In the data rows, 128 means zero.
Here is a table of points, one per row:
[107 158  83 116  57 113  91 183 144 140 169 217 186 141 176  75 181 115
 103  69 211 126 152 111  80 151 132 111 157 144 142  88 171 167 133 152
 187 144 126 142 134 172 103 132  89 180]
[112 176 103 196 110 176 164 109 104 188  91 103 125 108 149 206  70 210
  98 207 146 112  64  98 135 108 128 106 100  84  41 123 106 164  96 173
 126  92  74 118 162 137  53  92 135 156]
[125 127 186 166 146 107 153 107 188 111  62 122 114 104  77 129 124 151
 125  68  84 143 160 172  98  92 176  72  88 106 151 146 230 150 142  82
 103  53 135 149  41  62 125 203 123  23]
[ 47 118  90 146 158 116   2 154 199  41  82 114 170 152 166 204 207 160
 140 124 133  68  49 150 191 109  94 133  87  88 136 110 195 155 117  73
 109  83 190 104 111 146 127 149 123  58]
[ 79 120 111  97 171 218  76  88 118 137 136 149 186 106  86   6 105  70
 182 142  81 133 104 118 145 102 192 127 142  49 123 110  22 140  85 187
 121 136 137 147 151 138 111  68  85 110]
[105 152  75  80 139 167 171 107 186 135 167 111 155 188  66 139 149 160
 123 145 170 226 115  74 106 151 152 119 206 155 139 177 166 151 191  67
  75 183  85  90 126  91 171 141 128 128]
[145 181 127 151 119 144  89 128 159 125  20 126  84 102 151 176 140  60
 183 134 120 112 117 117 205  72 175 144 168 178 126 157 177  85 132 170
 131 182  98 240 109 153 115  87 106 157]
[129 108 165  54 129 157  90 126 132 117 148 137 135  60 156 147 120 121
 138 147 202 184 157 151  90  83  68 175 133  86 143 171 155 163 152 106
 182 142 123  66 119  68  80 158 222 234]
[140  91  85 110 146 142 140 173 130 156 107  70  88 162 200  33 131 164
 127 171 127 139 102 112 177 113  81  80 113 180 151 154 126 104 178 188
 162 109 167 101  87 128  88 147  88 158]
[228 167  65 147 128 108 137 181  96 114 108 128 176  93 136 176 126  66
 170  96  95 106 159 102  91 228 184 136  30 130 173 130  94 115 216 155
 100 144 102  45 185 138 155 117 168 146]
[173 126 172 129 172 116 170 164 135 107 109 129 168 195 120 125 120 174
 124  95 112 112 163 170 114 110  75 145 193 110 158  98 132 151  92 175
  59 178  31 155  95 162 114  80 176 178]
[120 168 190 150 111  81 127 129 114  93  35 169  59 127  77  83  93 131
 107 118 156 151  63 127 167 153 116 214  60 156  62 105 168 132 101  23
 136 117 153 127  97 149  93 120 125  67]
[126 176 129 116 202 161 168 167 143  94 158  92  59 139 197 176 129 116
 135 162  41  62  65 111  96 148 171 124 127 121 167  13 127 149  85  47
 223 178 152 130  56 143 171 177 113  79]
[159  73  97 106 171  89  72  81 100 174 191 163  95 187 141 138 101 125
 235 170 186 129 165 179  96 150 155 103 143 143  83  78 109 127 112 169
 124 125 140 119 102 106  94  69 154 140]
[195 183  98 192 102 153 114  80  67  71 151 107 210 145 145 107 154 101
 197 146 106 202 155  57  64 109  79 161  72 132 118 113 110 103  92 169
 136  90 110 201 130 137 240 123 125  73]
[150 173 151 163 151 140 149 133 214 163 174 111 119  82 118  35 129 252
 174 147 156  39 143 118 128 125 107 215 194 124 138 130 154  85 145 174
 115 134 122  82 184 105 129 127 130 133]
[ 66 126 147 200 131 159  98 131  76  66 113 190  79 182 133  67 108  99
 133 153  81 134 142  70 134 145  91  93 155  57 119 120 168  98 206 172
 113 114 109 127 150 134  98 129 174 144]
[104 181 173 125 105 151 128 114 104 136 156 136 140 144 170 140  94 136
  91  94  56 167 106 209 204 148 123 137 178 169  65 149 213 156 147  75
  51  92 165  87  78 130 185 134 136  56]
[205 108 172 149 107 111 135 120  75 217  96 141 166 135 133 130 162 135
 142  63 102  91 111  70 117 182 122 191  93 114 135 163  39  56 152 113
 221 177  91 177 108  56  83 128 171 101]
[105  89 176 126 106  84 134 181 154 163 121  56 124 146  92 130  66  86
 134 169 121 226 189 110 113 162 135 102 242 119 130 154 143 113  69 136
 157  32 195  51 161  76 158  79 191 196]
[116  45 113  86 125 157 143  90 119 126 170  80 171  95  74 148 183 121
   9 112  77 111 128 134 130 130 117 181  77 137  66 167 201 119 165 135
 122  84 164  74  31 158 141  45  97 133]
[175 193 127 122  94 145 143 149 113 103 192 117  89  69  81 145 159 129
 121 124 173 136 147 165 162 121 111  69 111 134 153 103 101 152 191 211
 200 140 142 255 209  98 145  95 146 137]
[101 111 163 118 147  88 154  60 159 138 167 119 124 170 149 114  44 141
 100 119 131 130 152 143 135  56 123 104  48 153 210  97 216 167 117  39
 141 133  98  91 135 186 139  92  88  56]
[134 196 162 161 186  81 106 162 169 155 147 137 162 123 151 186 108 104
  65 172 165 130  99 148 111  55 200 102  84 125 105 155  11  75 181 170
 102 215 181 139 137 122 135 174 105 135]
[142 111 128  67 146  92 177  89 149 126 124 163 109 158 105 216 171 119
 117 159 134 163 145  74 162 122 131 181 146  78 142 107 138 183 116 222
 174 106 173 105 152 138  91 220  63 106]
[148 157  28  63  48  92 136  96 114  75 105 122 136 109  65 129  71 134
 106 147 100 129 165 137  90 128 120  83 150 117  99 158 178 139 100 130
 128 231 133  89 156  62  49 146  54 133]
[132  75 119 112 130  90 150 169  78 117 137 116 163 122  92 190 114 127
 141 119 137 106 115 164 171 103 111 146 155 141 110  59  93  68 164  29
 140  53 106 151 152  77 119 123  31 214]
[ 24  82 128 172 121 122 204  72 146  98 114 160 122  74 179  96 147 124
 157  69 133 112 155 107  81 173  76 138 106 158 121 169  28 125 138 117
 141 157 173 155 127 113 219  92 112 124]
[233 110  94 203 149 118  65  83 176 149 154 136  44 128 104 131 137 106
 127  47  82 181 113 120  99 146 135 142  86 120 138 162  29 157 120  75
 130 124  93 113 155 162 153 117 108 152]
[ 93 134 121  54 177 111 149 113  15 123 117  97  86 192 144 105 152 109
 125 153 151  94 158 176  79 129 151 110 174 115 135 252 147 113 133 120
 118  87  97  90 131 183 154 107 127 172]
[ 73 122  98  99 123  61 123  92 115 165 152 125 168  66 115 163  98 172
 129  88 177 141  88  63 177 169  94  88 181 139 199 102  66  93  88 144
  96 142 138 183 131 190 125 145 183 133]
[133  64 255 154 119 212 101 143  76 103 148 153 105 101  99 124 196 128
 127 182 158 106 138 115 139 185 108  34 145 183 163 151 164 115  49 114
  62 108 168  92 168 108 127 121  75 157]
[ 35 124 114 164  64 102 116 181 110 184 116  47 104  81 120 120 164 120
 105  92 100 157 108 254 180 129 140 157  39 109 146  65 122 127 105 114
 119 182 116 144  91 188 148 179 128  62]
[189  72  73 149  98 190 196 217 104 140 184 174 139 143 165  59  95  82
 122 111 168  65 149 104 139  48 136 117 154 118 120 175  82 139  68 100
  64 126 126 166 131 124 120 195 202 113]
[134  86 159  38  92 127 111 110 199 130  56 165 122 153 151 133 131 134
  68 168 108  58 138 154  70 142 170 141 140 205  73  70  98 143 104 152
 114  88  65 172 187 137 123 167 200 139]
These points spread out most along one direction. Take the direction at right angles to it along which they spread out most. Then take the direction at right angles to both along which they spread out most. Go by this last direction. Where along it does each point below lie, from 0 to 99? The average is 50, and the first point in the table lies past the average. One standard deviation of the points above along it is 16.
[133  64 255 154 119 212 101 143  76 103 148 153 105 101  99 124 196 128
 127 182 158 106 138 115 139 185 108  34 145 183 163 151 164 115  49 114
  62 108 168  92 168 108 127 121  75 157] >> 42
[ 93 134 121  54 177 111 149 113  15 123 117  97  86 192 144 105 152 109
 125 153 151  94 158 176  79 129 151 110 174 115 135 252 147 113 133 120
 118  87  97  90 131 183 154 107 127 172] >> 38
[175 193 127 122  94 145 143 149 113 103 192 117  89  69  81 145 159 129
 121 124 173 136 147 165 162 121 111  69 111 134 153 103 101 152 191 211
 200 140 142 255 209  98 145  95 146 137] >> 63
[107 158  83 116  57 113  91 183 144 140 169 217 186 141 176  75 181 115
 103  69 211 126 152 111  80 151 132 111 157 144 142  88 171 167 133 152
 187 144 126 142 134 172 103 132  89 180] >> 61
[195 183  98 192 102 153 114  80  67  71 151 107 210 145 145 107 154 101
 197 146 106 202 155  57  64 109  79 161  72 132 118 113 110 103  92 169
 136  90 110 201 130 137 240 123 125  73] >> 14
[134 196 162 161 186  81 106 162 169 155 147 137 162 123 151 186 108 104
  65 172 165 130  99 148 111  55 200 102  84 125 105 155  11  75 181 170
 102 215 181 139 137 122 135 174 105 135] >> 71
[105  89 176 126 106  84 134 181 154 163 121  56 124 146  92 130  66  86
 134 169 121 226 189 110 113 162 135 102 242 119 130 154 143 113  69 136
 157  32 195  51 161  76 158  79 191 196] >> 37
[125 127 186 166 146 107 153 107 188 111  62 122 114 104  77 129 124 151
 125  68  84 143 160 172  98  92 176  72  88 106 151 146 230 150 142  82
 103  53 135 149  41  62 125 203 123  23] >> 39
[120 168 190 150 111  81 127 129 114  93  35 169  59 127  77  83  93 131
 107 118 156 151  63 127 167 153 116 214  60 156  62 105 168 132 101  23
 136 117 153 127  97 149  93 120 125  67] >> 49
